In the data rows, 128 means zero.
Each row has a hidden score. How much does it go up from the first row of each pair to the second? 10 means little or no change, 20 a big rise and 0 a big fall. The score is a weighted sum of the row's numbers plus the product of two more (or one squared), each taken from its middle value.
[136 144 146 112 136 148 127 186  90 111 102 118 151 102 106 144 124 160
 105 125 149]
[132 115 120  93 132 119  95 127 137 154 131 132 112 143 158 127 145 116
 147 130 113] 7
[136 131 151 175 172 116 148 112 114  87 131 150 113 141  88 156 116 156
 145 120 172]
[173 145 159 124 164 123  84 174  84 141  82 160 116 141 140 156 145 143
 132 137 168] 8
[143 109 128 112 167 106 113 119 130 145 147 165 113 166 161 145 141 112
 170 168 128]
[121 133 103 132 133 114 131 104 151 136 147 149  92 152 133 124 136 105
 153 153 116] 11
[106 130 113 144 112 139 148  96 138 115 162 116 155 131 115 120 104 116
 132 121 114]
[101  99  92 137 112 112 168  85 168 139 175 142 106 151 126 127 142  75
 151 143 106] 15
[182 131 138 132 155 111  75 176 106 123  69 156 130 129 129 164 152 164
 132 123 166]
[ 99 117  96 116 105 114 135  95 154 138 165 134 120 139 144 110 134  96
 150 135  97] 5
[115 142 114 108 102 148 121 150 130 144 110 116 157 101 141 107 125 133
 114 102 105]
[ 55 110 108 170 126 110 202  43 148  98 209 107 107 147 101 123  98  59
 121 147  96] 16
[170 113 160  78 127 174  75 220 105 158  53 115 170  98 143 125 131 187
 112 113 148]
[186 115 143 131 170 117  90 163 106 129  83 163  93 160 135 151 144 150
 145 145 178] 12
[162 138 143 105 138 117  84 147 116 155  99 134 119 141 167 130 152 145
 136 141 131]
[190 118 141 128 181  93  92 136 120 139  97 181  86 176 147 153 159 142
 163 166 176] 12
[120 113 105 125 139 116 134  97 154 147 153 149 100 180 149 122 142  88
 163 142 116]
[162 122 125 112 169 104  82 156 132 152  91 184  78 173 164 146 165 130
 168 154 155] 15
[102 112 105 157 120 116 158  82 151 124 175 139  97 161 122 133 126  86
 114 130 126]
[ 53 121 119 150  83 133 192  80 141 102 178 102 146 102  98 136  93  95
 105 114  88] 9
[153 139 151 124 137 135 110 155 115 130 103 135 130 119 122 129 125 154
 119 120 149]
[ 98 132 108 147 120 126 147  97 163 119 155 131 143 125 114 135 117 113
 129 125 116] 13
[108 123 101  92  81 151 124 127 154 149 133 107 155  91 144  94 134 117
 109  91  55]
[ 75 138 152 115  79 159 166 144 120  92 148  69 184  65  95 120  85 134
  74  90 104] 4
[147 124 158  94 137 118 100 124 139 158 121 154  97 161 172 117 149 118
 165 135 122]
[145 133 112  65 110 136  68 170 122 198 107 126 157 125 184  97 150 135
 147 105 104] 13
[178 142 154 128 180 119  77 188 112 105  72 152 124 125 116 150 151 171
 122 146 186]
[107 124 114 148 125 129 148 110 141 118 149 111 127 124 114 131 123 112
 119 127 123] 2
[120 123 114 119 114 130 121 109 146 129 144 134 107 148 140 106 127 121
 135 115 120]
[115 131 139 136 118 134 156 113 133 116 136 122 127 124 106 137 122 118
 119 126 120] 12
[100 137 106  83  55 158 121 122 151 164 140  96 160 112 160  81 116 135
 112  91  75]
[144 125 125 137 140 114 124 122 136 138 123 142 113 147 139 129 137 109
 151 132 134] 13
[177 123 140 139 159 122 107 148 123 128  98 147 114 134 129 159 143 141
 132 146 167]
[127 136 134 124 110 145 134 157 122 134  99  98 144  94 121 130 136 146
 107 113 121] 9
[153 139 102 109 125 119  89 118 152 172 116 156 105 156 166 155 145 122
 139 129 130]
[142 123 103 145 158 100 106 102 158 163 138 173  80 170 142 128 161 103
 162 135 140] 10
[182 161 142  70 116 133  64 160  84 168  46 122 162 112 166 115 148 183
 112 126 153]
[ 89 115 126 107  96 132 153  94 152 135 181 108 128 132 149 107 116 111
 131 134  65] 15
[166 131 141 134 141 129 102 160 123 119  91 138 141 121 117 142 120 159
 124 114 160]
[111 146 130 107 104 155 128 154 110 129 118  98 171  94 127 115 119 129
 101 108 110] 11
[155 139 179 215 195 112 162 129  96  45 112 157  91 129  50 190 123 154
  81 143 209]
[127 121 125 186 167 114 145 109 112  90 156 156 106 135  84 174 126 122
 113 147 168] 14
[123 150 132  66  82 165 100 169 115 157 105 106 193  71 161  97 111 162
 102 100  98]
[122 149 140 132 126 114 132 151 106 117 117 103 153 105 123 133 118 155
 104 131 124] 15
[111 125 102  72  76 156  97 134 140 180 132 126 156 126 172  87 128 130
 131  84  89]
[ 86 135 142 144 103 154 171 129 122  97 142  71 168  76  82 124  93 135
  88 101 108] 14
[128 112 116 129 131 112 141  91 140 114 150 145 112 147 135 127 132 103
 150 141 123]
[138  98  84 100 136  88  99 104 171 187 147 177  77 180 190  97 169  74
 183 147  94] 12
[128 131 138 158 136 133 141 126 119  99 120 122 129 113  88 148 124 120
 109 113 146]
[ 95 150 154 135  81 181 168 138 105  86 131  68 186  54  88 133  92 150
  73  71 107] 6
[139 172 184 139 134 154 157 176  91  64  88  68 176  64  69 141 109 197
  75 115 158]
[105 103  95 132 131 108 146  76 171 150 167 149  94 166 149 109 139  88
 166 144  97] 14
[ 91 126 126 133  97 144 162 123 123 114 151  96 157  97 105 130 102 123
 100 112 108]
[123 122 152 162 139 134 173 122 119  92 136 123 122 118 103 171  97 125
 122 132 144] 11
[153 139 123 127 112 136 104 149 126 139  96 129 131 111 126 118 136 155
 120 126 142]
[162 125 184 161 188 108 133 156 101  98 121 157 103 161 104 152 166 137
 127 154 169] 11
[210 165 165 123 159 127  71 209  80 129  46 140 148 107 123 154 138 186
 110 129 188]
[129 117 116 156 143 123 128 104 147 119 137 147  98 148 122 134 136 117
 132 137 131] 11
[132 112 109  60  87 150  84 161 128 189 114 136 149 120 175  84 141 127
 136 110  92]
[104 116 103 135 114 123 147  81 153 139 148 133 111 148 133 120 136  91
 144 121 110] 9
[ 98 117 119 150 126 114 152  64 172 130 184 144  89 176 139 136 131  79
 147 137 103]
[136 118 150 152 155 108 156 127 112 114 136 152  98 155 114 144 171 120
 144 144 148] 12
[108 130 123 192 139 131 164  83 158 105 163 155  92 142  94 153 117  95
 127 137 133]
[142 123 115 125 146 101 106 104 148 136 141 161  89 177 164 136 137  95
 170 164 126] 13
[ 58 121 100 173 110 118 194  65 152  93 202 112 126 125  91 130  99  87
 129 124  99]
[169 116  90 124 145  96  86 112 166 169 123 194  62 213 166 111 157 104
 171 139 138] 10
[155 135 150 207 167 139 137 138 115  91 114 153  95 127  72 171 147 138
 119 130 184]
[173 148 174 145 154 152 110 189  84  88  76 113 158 110  99 155 129 185
  89 123 182] 10
[126 125 135 150 147 104 126 119 127 119 151 136 108 148 117 139 126 115
 135 134 133]
[ 89 146 126 144 105 139 162 107 127 106 139 110 128 109 105 121 113 119
 125 129 115] 7
[ 96 120 130 109 107 127 146 112 136 132 155 110 142 125 136 109 131 120
 111 127  98]
[151 117 114 128 139 124 107 129 120 143 107 150 113 137 131 130 133 128
 129 148 143] 11
[153 135 154 122 161 120 115 152 109 119 102 148 118 142 122 146 133 153
 128 144 160]
[126 130  94 144 119 150 130 111 152 147 127 143 101 137 127 119 146 127
 148 119 118] 10
[ 86 141 155 118  77 150 168 114 133 129 147  85 182  87 115  88  93 125
  92  89  81]
[140 147 184 159 142 141 151 176  60  55  99 111 171  70  64 168 104 197
  77 127 175] 6
[157 172 150 152 183 113 126 139 115  88 111 166 101 131  99 154 134 159
 137 136 175]
[119 157 166 134 114 154 147 168  90  86 110  76 182  73  91 134 104 182
  84 112 135] 10
[109 144  99  62  71 148 118 127 160 188 145 100 159 127 179  79 115 102
 127 109  68]
[108 131 133 175 131 142 153 133 123  97 132 116 138 106  91 135 117 144
 108 121 136] 10
[ 92 125 114  85  93 144 116 126 131 147 134 106 148 107 149  98 120 128
 121 118 100]
[ 95 108 136 182 145 114 179  72 129  84 180 123  87 154  93 149 120  91
 149 154 131] 13
[129 125 137 134 147 123 136 131 125 125 138 138 123 134 128 137 125 126
 138 137 134]
[ 85 106 126 127 122 122 168  94 146 117 179  87 140 140 131 129 111  98
 135 152 101] 14
[105 122 132 170 135 109 158  81 145 102 166 142  95 126  98 142 122 109
 138 134 146]
[159 126 135 137 164 102 103 147 116 134  98 152 109 161 133 131 141 132
 142 162 160] 10
[166 137 162 124 159 150 107 159 101 114  91 127 117 116 119 159 128 174
 124 132 172]
[110 134 142 102 123 125 145 129 108 121 136  91 145 128 127 151 116 126
 122 136 117] 16
[147 155 119  78  98 143 113 151 125 178 102 130 155 109 155 100 142 143
 105 101 112]
[164 130 113 120 145 119  91 136 142 156 110 165 140 155 147 126 163 128
 157 144 142] 14
[102 123 123  98  89 156 123 134 123 146 140  87 167 113 149 106 101 131
 134 110  93]
[111 125  97  94 103 142 122 105 151 167 156 131 123 144 152  94 122  92
 146 132  97] 11
[135 113  99  98 126 131 108 115 175 176 142 155 100 166 177 114 170  97
 175 144  97]
[ 96 123 120 127 111 144 160 129 134 119 159  75 147 119 125 120 108 104
 125 122 102] 9
[ 86 120 116 121  83 147 166 100 142 119 158  88 167 102 115 112 102 115
 117  98  89]
[104 114 100  94  99 140 146 117 142 162 157  95 146 118 156 107 118 110
 149 132  82] 15
[ 98 134 119 107  74 163 138 137 141 125 140  75 183  89 132 112 108 134
 112  91  89]
[105 121 112 128 111 131 145 121 137 126 144  94 138 114 122 113 126 117
 107 115 105] 13
[168 127 115  71 108 132  75 159 137 173  98 111 130 129 184  99 142 135
 153 116 124]
[154 134 156 140 134 132 110 171 105 109  93 124 137 103 114 133 136 158
 102 117 154] 11
[110 115  99 101 118 115 118  97 161 175 154 146 101 164 172 116 134  97
 175 150 105]
[175 142 163 125 153 148  84 188  89 121  68 134 148 125 123 142 159 173
 114 138 172] 16
[198 142 146 132 181  97  87 192 109 137  69 164 112 132 135 158 148 168
 144 143 187]
[133 152 189 195 162 123 147 151  89  72  95 121 149  75  53 173 108 172
  73 113 180] 8
[ 99 122 108 142 121 133 151 120 139 113 144 105 133 110 121 135 114 120
 126 104 111]
[155 129 114 102 133 120  97 134 133 162  99 152 116 151 166 113 161 123
 144 135 133] 9
[ 90 107  92 166 124 111 161  60 173 125 185 163  80 157 117 124 131  78
 156 143 116]
[178 154 150 110 125 137  74 191  91 132  67 127 152 111 139 138 145 182
 118 120 160] 11
[151 124 100 121 119 122  97 133 140 167 113 142 104 135 147 114 142 126
 153 111 116]
[ 67 101 119 186 134 113 203  62 150  79 202 140 110 142  93 133 113  96
 134 145 113] 11
[145 137 143 154 156 101 116 146 116 112 107 140 114 138 122 148 150 142
 135 142 156]
[115 136 134 176 121 152 166 111 126  84 121  79 150  92  77 139 110 140
  88 122 139] 7
[119 124 105 108 113 128 123 118 153 172 147 110 135 136 152 100 137 100
 144 113  91]
[132 130 154 128 138 129 130 139 102 107 118 114 139 114 114 146 122 165
 107 137 143] 6
[137 141 120 110 107 144 114 141 133 137 110 122 153 101 130 115 120 141
 116 104 108]
[198 160 160 116 169 121  61 206  83 140  47 149 127 122 138 143 148 172
 119 141 177] 12
[131 114 141 189 180 103 156  90 136  98 143 169  74 174 104 149 146 108
 150 163 155]
[144 132 150  94 121 133 117 166 101 120 110 112 152 102 126 124 114 149
 114 116 129] 11
[120 129 152 150 149 132 153 117 119  92 133 126 115 124  97 151 214 133
 116 143 152]
[ 98 116 140  77  87 149 142 131 127 148 151  92 172 107 149  95 122 115
 106 106  79] 2
[127 126 109  64  87 144 112 107 155 172 146 111 144 125 184  86 127 119
 144 121  73]
[120 110 113 110 112 124 122 112 132 155 146 137 120 161 157 111 131  93
 143 135 101] 12
[116 152 151 127 101 161 157 151 101 102 116  85 168  73  91 131  93 163
  86 100 126]
[152 117 145 170 180  99 127 111 120  93 128 172  78 139 106 155 134 129
 143 150 186] 10
[105 151 136 133  85 176 152 142 108 112 108  65 198  51  88 108  99 161
  83  91 110]
[ 78 136 138 117  90 152 165 134 122 112 144  75 180  71 113 109 111 125
  92  72  97] 12
[168 127 130 119 145 115  86 156 102 140 100 162 122 166 146 130 134 161
 141 131 142]
[137 130 121 127 143 122  95 144 141 155 113 156 101 146 142 122 140 114
 134 127 135] 8
[128 123 179 225 186  91 162 113  45  53 141 155 139 155  59 190 110 133
 109 144 194]
[108 119 119 119 102 140 153 111 108 127 150 100 154  72 126  99 118 116
 110 127  99] 11
[105 139 158 181 144 134 158 129 106  73 135 111 125 115  75 133 114 144
 108 125 151]
[158 110 128 103 149 110  87 148 130 160 100 148 122 151 166 117 142 133
 147 146 140] 13
[113 116  82 132 128 120 136  75 179 152 167 155  84 170 139  99 129 111
 164 146 110]
[144 145 145 162 146 131 136 144 103  98  95 125 138 105  83 147 123 154
 107 120 171] 9
[ 64 109  94  86  61 150 172  79 194 144 191  86 154 101 139  99 102  93
 121  90  63]
[112 117 110 142 120 119 145  94 153 135 148 147 107 151 135 118 131  76
 157 127 116] 5
[ 69 113 114 117  71 155 178  94 137 143 177  82 165  98 120  95  89 100
 113  98  77]
[ 98 109 109 171 148 100 162  62 157 122 178 156  78 180 114 155 136  81
 147 147 124] 1
[136  94  87  79 140  96  95  81 173 190 153 183  61 195 192 113 159  82
 178 154 107]
[115 142 109 105 104 139 103 136 136 161 122 127 137 119 152 107 130 129
 134 107 102] 7
[ 99 112  97 152 125 127 149  94 154 123 162 126 108 132 126 115 117  98
 133 139 110]
[ 77 133 155 180 106 158 201 120 104  61 149  69 181  59  50 152  80 136
  61 111 119] 10
[ 49 135 100 123  45 164 186  80 165 136 199  65 170  76 113  88  80  99
  89  82  55]
[137 145 143 107 126 135 115 149 111 136 113 136 142 125 162 134 131 143
 120 135 129] 3
[ 93 115  94  81  82 129 113 105 166 191 161 117 130 143 191  78 124  76
 139 117  61]
[154 101  75 107 144  96  88  88 182 187 144 202  53 208 184 106 171  73
 184 150 129] 11
[165 138 146 151 170 107 101 142 112 120  91 162  88 131 120 150 150 150
 140 125 168]
[126 137 113 126 106 138 129 123 144 131 121 108 134 118 127 116 112 127
 123 106 114] 11
[ 80  96 119 163 128 118 190  53 154 108 192 128 102 151 113 125 116  89
 152 142 107]
[115 126 137 144 149 117 158 106 130 100 160 125 114 133 114 127 118 113
 127 148 122] 7
[143 131 105  83 111 134  91 146 146 161 113 138 122 131 169 104 133 131
 145 122 113]
[172 141 127  74  96 126  87 175 133 169  81 105 166  91 161 106 137 163
 105 103 121] 14
[113 130 143 136 141 127 141 120 117 106 135 125 134 116 115 126 128 128
 112 127 136]
[119 131  96  96 101 137 118 117 163 160 142 138 115 140 162  91 145  96
 142 119  97] 12
[162 125 113  92 135 115  89 149 130 190 114 148 113 156 169 125 171 122
 150 142 127]
[160 172 142  83 108 168  81 199  78 148  64  92 181  89 152 101 134 179
  64 113 137] 7
[157 139 151 120 138 133  99 197 130 139  89 134 138 117 141 129 147 159
 129 111 152]
[110 130 125 142 112 135 160 126 118 103 144 109 143 106 112 112 108 132
 118 114 119] 11
[151 118 154 148 165  99 121 130 115 112 112 144 103 151 124 165 140 136
 152 145 139]
[119 153 172 190 131 141 178 149  77  48 107  99 167  67  42 166  93 177
  71 113 201] 9
[168 134 131 109 149 124  91 148 137 150 101 146 119 144 147 141 143 137
 135 143 146]
[148 146 138 158 131 118 119 145 110 108  95 124 144  96  79 147  86 165
 111 114 161] 12
[114 120 120 127 113 129 140 110 154 146 145 120 138 140 135 121 125  99
 145 106 117]
[136 133 109  90 104 151 104 156 134 155 115 122 144 120 158 113 125 132
 119 117 108] 10
[ 94 121 131 167 132 127 169 106 122  69 146 112 134 101  87 151 112 117
  83 123 142]
[131 124 135 190 172 103 145 100 127 102 140 153  83 144  88 167 141 113
 107 153 162] 11
[130 137 163 189 163 125 158 134  94  56 112 105 135  88  56 186 107 156
 100 122 173]
[182 141 150 114 143 135  83 187  87 128  74 130 147 115 123 136 140 174
  99 119 155] 11
[ 83 103 130 167 135 126 188  85 124  80 164 113 127 128  86 136 116 108
 118 142 126]
[113 119 138 135 103 139 154  77 131  93 132 104 144  95  92 129 106 142
  97 125 121] 8
[ 31 114 106 130  55 165 212  82 138 111 203  53 159  81 114  93  81  67
 106  93  43]
[140 139 138  77 127 130 123 151 117 109 118 137 135 117 125 134 113 145
 115 119 133] 9
[126 135 129 156 157  99 132 110 176 121 134 148  86 151 127 144 141 118
 150 154 153]
[ 69 117 112 129  69 140 167  99 138 120 178  95 157 114 110 107 100 119
 104 118  84] 13
[127 144 135 157 160  93 157  99 126 105 149 151 102 150  97 140 122 121
 135 148 151]
[160 130 110 118 134 123 105 149 131  89 118 139 124 115 138 127 137 149
 132 121 142] 16
[129 143 133 152 137 139 151 129 111 102 122 119 139 107  98 145 113 130
 101 113 150]
[152 108 124 127 169  93 102 122 130 138 123 163  93 179 153 138 163 118
 163 154 142] 12
[120 107 110 138 141  89 133  82 165 148 155 152  89 153 134 123 132  91
 159 140 132]
[136 132 104 149 150 118 126 108 169 122 126 158  80 132 119 121 151 109
 144 136 146] 1
[180 146 196 116 154 137  96 208  65  97  65 117 156 103 114 153 117 188
 100 131 171]
[ 97  92  88 134 118 114 124  62 191 126 196 151  70 182 141 108 117  61
 166 136 102] 12
[113 144 133 126 124 131 138 124 132 129 139 106 140 119 125 138 130 134
 122 129 122]
[109 134 115  92  96 147 146 119 151 142 137 105 159 105 143 100 122 122
 120 108  97] 9
[112 125 123 139 141 111 146 104 138 127 156 139 100 148 127 126 130 101
 142 146 126]
[146 138 108 112 115 132 103 157 123 158 113 137 130 126 152 123 128 127
 137 157 133] 13
[149 154 151 129 133 137 111 164 113 112  96 141 128 109 118 145  97 145
 134 123 160]
[ 99 109 102 107  99 121 138  87 181 174 163 127 110 152 171  94 138  87
 147 131  82] 15
[141 134 115 115 143 115 119 120 140 147 125 153 104 153 151 121 145 118
 148 138 133]
[170 168 173 152 145 140  91 202  80  92  56 118 173  75  85 147 125 205
  79 111 184] 13
[139 137 133 111 146 115  97 158 142 151  93 160 125 149 143 131 150 140
 125 126 140]
[148  95 129 163 179  98 119 113 135 118 128 177  89 165 118 162 137 142
 153 154 161] 9
[155 147 145 105 129 163  91 158 124 148  96 140 135 131 149 121 136 136
 137 130 136]
[ 91 103  99 135 120 110 145  69 163 147 187 127  88 166 144 124 111  88
 172 132  96] 19
[100 143 120  98  73 164 140 130 135 134 128  81 176 103 144  92 106 123
  96  96  88]
[140 125 104 110 135 111 112 125 144 156 115 140 115 153 153 117 147 127
 145 135 127] 14
[ 78 119 125 114 109 125 168  86 138 116 175 106 120 143 141 122 121  96
 151 152  86]
[183 119  89 100 170 101  58 138 154 191  97 203  95 194 179 125 184 115
 169 130 154] 12
[112 129 108 118  98 118 130 126 144 159 141 125 142 112 150 110 119 120
 119 117 106]
[155 129 141 155 168 103 122 138 117 116 110 165  97 152 109 153 145 141
 145 140 164] 7
[144 144 121 113 142 118 114 137 132 131 110 140 113 151 134 130 133 136
 154 142 136]
[147 131 104  50  83 157  75 169 125 187  89  99 192  92 187  80 135 148
 111  64  89] 6
[ 79 122 120 150 103 136 175  95 129  95 177 103 130 110 103 111  98 122
 115 125  92]
[134 138 155 156 140 133 137 138  84  97 111 109 144 104  87 151 126 155
 116 128 147] 9
[153 115  97 111 130 100  99  97 157 178 143 172  86 185 179 105 155  86
 176 142 114]
[184 133 106 111 147 111  70 142 155 193  94 179  69 172 168 113 171 132
 165 131 144] 8
[121 126 117  97 109 141 118 144 131 158 113 122 143 124 145 109 136 115
 130 142 113]
[117 101 133 110  96 148 116 135 119 134 132  77 164 105 124 117 120 149
 103 104 112] 10
[114 141 132  89  86 144 130 144 123 137 120  98 168  92 145  98 119 144
  96  97 100]
[133 141 138 139 137 139 131 135 119 114 109 122 131 107 102 121 121 129
 114 113 136] 9
[118 138 159 125 124 146 135 143  96 111 114 107 161  97 107 140 113 163
  93 110 125]
[166 143 148  88 134 145  82 188 116 152  77  94 156 112 150 112 134 164
 120 188 144] 15
[ 72 129 114 101  89 145 162  96 142 126 146  98 143 106 125 108  94 115
 113 115  86]
[143 156 139  82  88 164  97 179  92 145  90  82 191  67 137  96 117 181
  77  85 118] 10
[106 129  73  50  47 149  95 120 171 201 144  84 169  99 187  64 124 103
 131  94  63]
[108 149 152 162 104 149 181 136  96  76 134  85 184  55  66 135 100 152
  84 108 134] 11
[161 138 130 127 142 124 103 154 128 147  97 154 122 142 142 121 144 129
 130 123 152]
[150 115 137 165 165 107 138 118 120 108 137 145  98 150 108 158 129 118
 124 153 182] 17
[152 121 125  93 138 121  90 135 142 147 120 149  93 162 162 130 151 134
 155 145 138]
[124 112 109  96 123 117 112 111 164 163 145 155 106 159 176 105 144 105
 152 146 108] 10
[135 125 149 168 162 121 157 125 100  93 132 130 118 134  87 167 137 133
 114 144 158]
[130 130 147 134 156 124 134 137 118  78 128 136 113 126 102 151 122 134
 121 145 154] 12
[185 167 165 143 139 143  71 219  82 104  32 141 166  65  89 163 113 203
  72 110 186]
[168 143 156 129 149 137 101 186 105 113  84 145 130 125 121 148 150 173
 135 134 170] 5
[ 98 126 127 167 120 134 182  94 142  92 179 108 136 104  85 149 109 106
 107 132 105]
[142 147 158 149 168 112 140 163  91  98 118 144 112 123 104 155 133 161
 116 139 156] 8
[155 133 149 129 157 120 106 154 116 125  93 129 119 129 130 133 153 153
 110 130 148]
[107 136 117 129 113 126 100 153 130 149 108 139 116 132 136 108 118 138
 126 102 134] 9
[185 139 136 128 151 129  89 163 125 141  84 154 126 137 136 154 137 147
 137 131 162]
[111 122 107  92  85 138 131 127 131 152 147  83 174 116 151 116 116 125
 121 113  83] 13
[149 126 147 140 164 121 121 131 115 109 117 141 104 132 111 150 124 138
 131 146 173]
[131 137 130  89 100 164 108 164 116 149 100  98 172 100 150  92 105 153
 114 100 104] 7
[ 83 116 105 133  88 152 166  81 140 126 167  92 153 117 127  92 105 102
 121 106  95]
[174 130 123 142 170 105  87 143 125 132 106 179  95 150 133 139 151 126
 140 144 170] 12
[139 129 121 191 159 112 145 109 127  98 130 170  99 141  83 164 139 122
 130 137 170]
[136  97  88 105 122 105  97 104 167 182 137 172  96 174 179 105 162  98
 171 141 108] 9
[170 145 156 190 187 120 126 134  97  82 102 151  97 149  78 161 138 158
 130 141 201]
[163 142 125  83 133 127  84 158 134 171 103 136 136 146 164 116 160 142
 146 160 136] 14
[ 95 112  85 115  96 132 142  89 163 178 166 125 123 143 156  77 145  94
 151 132  83]
[187 162 182 131 156 133  96 208  66  94  61 122 148 126 102 169 131 196
 105 112 188] 9
[117 129 132 101 106 149 137 118 122 133 129 113 145 115 136 104 127 142
 115 127 111]
[133 118 124 124 143 119 111 122 136 125 123 127 107 144 139 127 154 119
 131 140 127] 15
[129 152 129  88 115 125 111 131 148 168 133 130 129 145 158  98 150 116
 150 128 102]
[145 112 115 107 123 130 115 130 143 158 110 145 107 144 160 122 148 121
 147 139 115] 12
[ 99 121 136 155 116 133 170  96 138  96 156 125 104 126 100 127 111 108
 126 157 120]
[176 144 173 146 187 110  98 164 100 103  79 169 114 145 113 162 137 173
 132 153 187] 9
[ 99 140 127 148  73 159 167 131 114  99 126  71 183  62  83 122  73 138
  80  85 110]
[ 98 133 102  90  83 169 146 136 106 131 133  89 190  87 135  97 101 133
  84 106  85] 10
[116 129 102 132 114 117 134 113 134 126 176 147 116 137 135 115 137 113
 140 128 118]
[ 73 135 109 123  84 139 168  96 154 123 163 100 155 113 122 133 107 106
 120 107  89] 8
[154 146 130  98 121 136  96 168 119 154  97 120 145 114 149 128 126 151
 117 123 126]
[145 133 153 145 179 114 131 110 118  98 124 157  91 147 101 159 126 130
 140 149 169] 8
[141 124 155 134 161 117 133 125 107 102 128 132 118 150 113 154 134 139
 135 156 156]
[190 120 138 153 209  81  95 119 134 148 100 208  66 206 148 153 166 118
 177 172 178] 10
[163 121 126 131 144 121  97 151 131 144  96 151 115 141 152 133 143 129
 136 144 141]
[133 111 114 102 125 120 107 120 147 168 134 138 116 152 168 114 134  88
 176 137 108] 8
[170 130 123 110 159  96  92 140 138 165 115 180  80 180 163 140 174 117
 171 158 144]
[151 131 147 130 150 125 120 147 118 114 106 140 133 127 126 141 130 150
 132 162 150] 9
[158 134 150 140 159 105 108 152 117 116 103 162 110 138 121 160 136 139
 139 144 169]
[144 123  99 104 145 106 105 120 168 181 132 173  97 178 173 118 154 105
 179 143 122] 10
[111 137 130 149 119 148 149 109 130 107 143 120 116 109 102 125 108 132
 106 140 131]
[ 80 130 135 130  95 158 164  89 146 131 163  90 144 111 128 104 100 112
 117 124  88] 11
[129 117 118 144 166  93 129  92 136 129 148 169  80 173 135 153 138 118
 191 170 146]
[114  98  89 117 143 105 137  86 172 157 173 151  91 181 163 167 150  69
 188 161  97] 15
[149 122 148 135 149 124 122 136  85 115 100 106 134 116 124 152 119 173
 101 140 160]
[139 134 158 123 117 140 114 163 108 136 103 131 138 104 126 138  84 150
 118 133 144] 5
[167 115 110 136 142 105  77 122 155 163 104 187  73 173 153 130 161 112
 167 134 150]
[162 129 141 103 134 133  94 163 101 149  93 132 132 130 159 136 147 143
 141 148 140] 9
[156 141  97  72  95 147  88 168 117 147  97 102 168  96 161 107 130 153
 113 101 119]
[142 131 134 133 128 130 119 147 121 118  99 135 130 123 124 127 112 138
 138 126 137] 7
[134 119  94  98 111 121 103 128 160 177 137 154 106 155 159 109 147 121
 133 152 114]
[103 131 171 176 149 141 170 111  87  67 135  80 154  91  60 168 100 147
  94 121 151] 8
[140 110 134 135 150 120 119 124 152 137 133 155  94 162 134 118 151 107
 157 130 137]
[164 116  92 119 144 105  86 107 163 174 123 187  65 168 168 130 167 123
 169 141 136] 12
[181 148 146 130 166 111  95 164 112 116  87 159 118 146 126 147 143 177
 126 151 171]
[146 132 135 118 120 130 110 154 114 121 103 135 146 114 119 120 136 156
 112 115 146] 7
